Each named turn below is shown by a few rows before and after it. Which turns, in which order, take the first row of each later pair to the second? The first pair is answered.
j495 (before -> after):
-22; 2; -2; -22; -11; 17; -6; 4; -9; -17; 9 -> -23; -10; 0; -15; -5; 19; -10; -6; -11; -13; 14
4; 2; -10; -5; 16; -2; 3; 4; -16; -3; 2 -> 3; 7; -10; -9; 11; -2; 4; 9; -15; -6; 0
10; 7; -5; 21; 15; -6; -3; 1; 8; 1; -6 -> 9; 15; -5; 17; 10; -7; -1; 7; 9; -2; -10
-18; -21; -10; -9; 5; 10; -18; -13; -11; 4; 10 -> -10; -23; -15; -6; 15; 3; -16; -13; -15; 9; 7
j728 (before -> after):
1; -13; -16; -16; 6; 4; -5; -8; -22; -10; 7 -> 15; 10; -18; -17; 3; -7; 4; 6; -15; -9; -8
4; 2; 3; 1; -3; 1; -8; -11; 4; 8; 3 -> 3; 1; 1; 0; -9; 1; -10; -4; -4; 9; 1
6; -13; 4; 8; -8; -3; -2; 3; -3; 5; -3 -> 10; -6; 5; 10; -6; -7; 2; 3; 2; 4; -7
-5; 14; -2; -15; 8; 5; 10; 0; 7; -1; 2 -> -13; 1; -2; -14; 6; 11; 4; -4; 1; 1; 9
j606 (before -> after):
-3; 10; -1; -1; -25; 5; -4; 10; -4; 3; -4 -> 13; 20; -10; -9; 2; -5; 8; 6; 3; -2; -7
3; 13; 0; 3; -8; -6; 0; 11; 5; 1; -8 -> -1; 13; 1; -9; 3; 0; 5; 0; 12; -9; 0
-2; -5; 9; 1; -8; -10; 3; -5; -8; 0; -6 -> 3; -1; 6; -3; 4; -13; 8; -7; -6; -3; -6
Pairs:
Each pair is two turns apart.
2; -10; 16; 21; -21; -2; -2; -6; 8; 17; 4 -> 12; -10; 8; 25; -8; -11; 2; -4; 4; 22; -1
j495 j495
-4; -7; 12; 5; 0; -12; 6; -12; -7; 1; 13 -> 2; 4; 3; -5; 8; -16; 12; -2; -10; -3; 7
j728 j606
-1; 8; -4; -13; 13; 7; 7; 4; 2; -8; 2 -> -9; 3; -3; -14; 8; 12; 4; 2; -2; -9; 6
j495 j728
-8; -10; 10; 0; 2; 11; -5; -14; 8; -4; 10 -> 6; -11; 0; 5; 20; 0; -1; -12; 2; 3; 5
j495 j495
-7; 6; 0; 0; -11; 0; 0; 10; -6; 3; -9 -> -14; 4; 4; -9; -5; 8; 3; 0; 2; -7; -1
j606 j606
9; 17; -10; -15; 8; -7; 8; 15; -5; -5; -7 -> 4; 4; -2; -13; 24; 0; 8; -10; 7; -10; 7
j728 j495
-4; -13; -11; -1; 1; 2; -7; 4; -20; 4; 4 -> 6; -6; -1; 2; 19; -1; 5; -15; 9; -2; 7
j728 j728
9; 1; 3; 18; -6; -6; 3; -4; 7; 8; -5 -> 7; -7; -1; 18; -1; -6; 0; -8; 1; 9; -1
j728 j495
4; 10; -4; -1; 15; 2; -3; -8; 8; -9; 4 -> 11; 10; -6; 12; 1; -7; -7; 6; -2; 5; -6
j606 j606
-4; 17; -13; -16; -7; 3; -1; 18; -9; 0; -10 -> -15; 12; -7; -22; -4; 14; -2; 5; -2; -11; 1
j606 j495
0; -15; 4; 9; 20; 3; 0; -26; 4; -3; 15 -> 7; -1; -20; -10; 25; -6; 6; 3; -21; -4; 3
j728 j606
-11; -2; -3; -16; -7; 19; -7; 6; -13; -13; 4 -> -6; 16; 4; -16; -13; 14; 1; 8; 5; -17; -3
j728 j495
11; -3; -3; 4; 19; -9; 7; -12; 11; -2; -2 -> -8; -1; -3; 4; -22; -1; -6; 11; -8; 3; -7
j606 j728
2; 13; 5; -2; -8; -8; 3; 8; 9; -4; -7 -> -12; -7; 3; -3; -13; 2; -7; 7; -8; -2; 3
j728 j728
-3; -16; -3; 0; -7; 0; 3; 10; -2; 2; -6 -> 4; -8; -6; -8; 4; -2; 10; 10; 3; -4; -8
j606 j495
17; 2; -15; 9; -6; -7; 2; 8; -6; 4; -5 -> -1; -6; -17; -8; -2; 9; -1; -1; -11; -11; 9
j606 j728
-1; -12; -2; 0; -13; -6; -9; 17; -20; 16; -14 -> 12; 13; 10; -3; -2; -12; 9; 6; 19; 4; -20
j728 j495
-7; 8; 13; -3; -17; 1; 11; -10; -1; -12; 17 -> -3; 16; 12; -5; -20; -3; 14; -2; -1; -12; 11
j728 j728
8; 22; 5; -4; -4; 1; 12; 2; 23; -11; -8 -> -5; -19; 3; 5; 12; 13; -3; -22; 7; -5; 15
j728 j495
-9; -1; -4; 6; -17; -1; -6; -1; -5; -6; -1 -> 1; 13; -1; 2; -7; -7; 4; -4; 10; -12; -6
j728 j606
12; 8; 6; -1; 3; -14; 7; -4; 7; -4; -2 -> -2; -5; 13; 0; -4; -2; -1; -14; 7; -6; 8
j606 j495
16; 18; -3; -2; -10; -10; 13; 16; -7; 6; -11 -> -3; -11; 18; 14; -18; 6; -2; -15; 7; 11; 10
j728 j606
13; -3; -3; 5; 25; -7; 7; -11; 11; 6; 0 -> 11; 4; -14; 3; 5; -11; 3; 15; -13; 12; -11
j728 j728
-4; -15; -2; 15; -6; -6; -2; -5; -4; 16; 0 -> 8; -5; -3; 16; 1; -15; 5; -2; 1; 16; -6
j495 j728
4; 21; -5; -15; -13; 0; 7; 16; 11; -8; -13 -> 3; 19; -3; -9; -21; -1; 5; 17; 10; -3; -15
j495 j606
7; 14; 7; 2; -18; -6; 1; 5; 12; -9; -14 -> -6; -1; 15; 3; -17; 5; -6; -12; 14; -11; -1
j495 j728
4; -6; -1; -4; 34; -13; 6; -19; 15; -9; 7 -> 14; -5; -4; 23; 7; -28; -2; 6; -4; 18; -12
j606 j606
6; -12; 5; 9; -1; -4; -5; 0; -11; 7; 6 -> 9; -8; -1; 3; 7; -6; -2; 3; -14; 2; 4
j606 j728
12; -11; -11; 6; 18; -12; 1; 2; -19; 5; 3 -> 1; 2; -13; -7; 0; -7; 1; 19; -25; -2; -2
j606 j728
2; -1; 20; -4; -7; -5; 6; -14; 19; -12; -1 -> -1; -12; 21; 10; -19; -5; -3; -11; 9; 0; -2
j606 j728
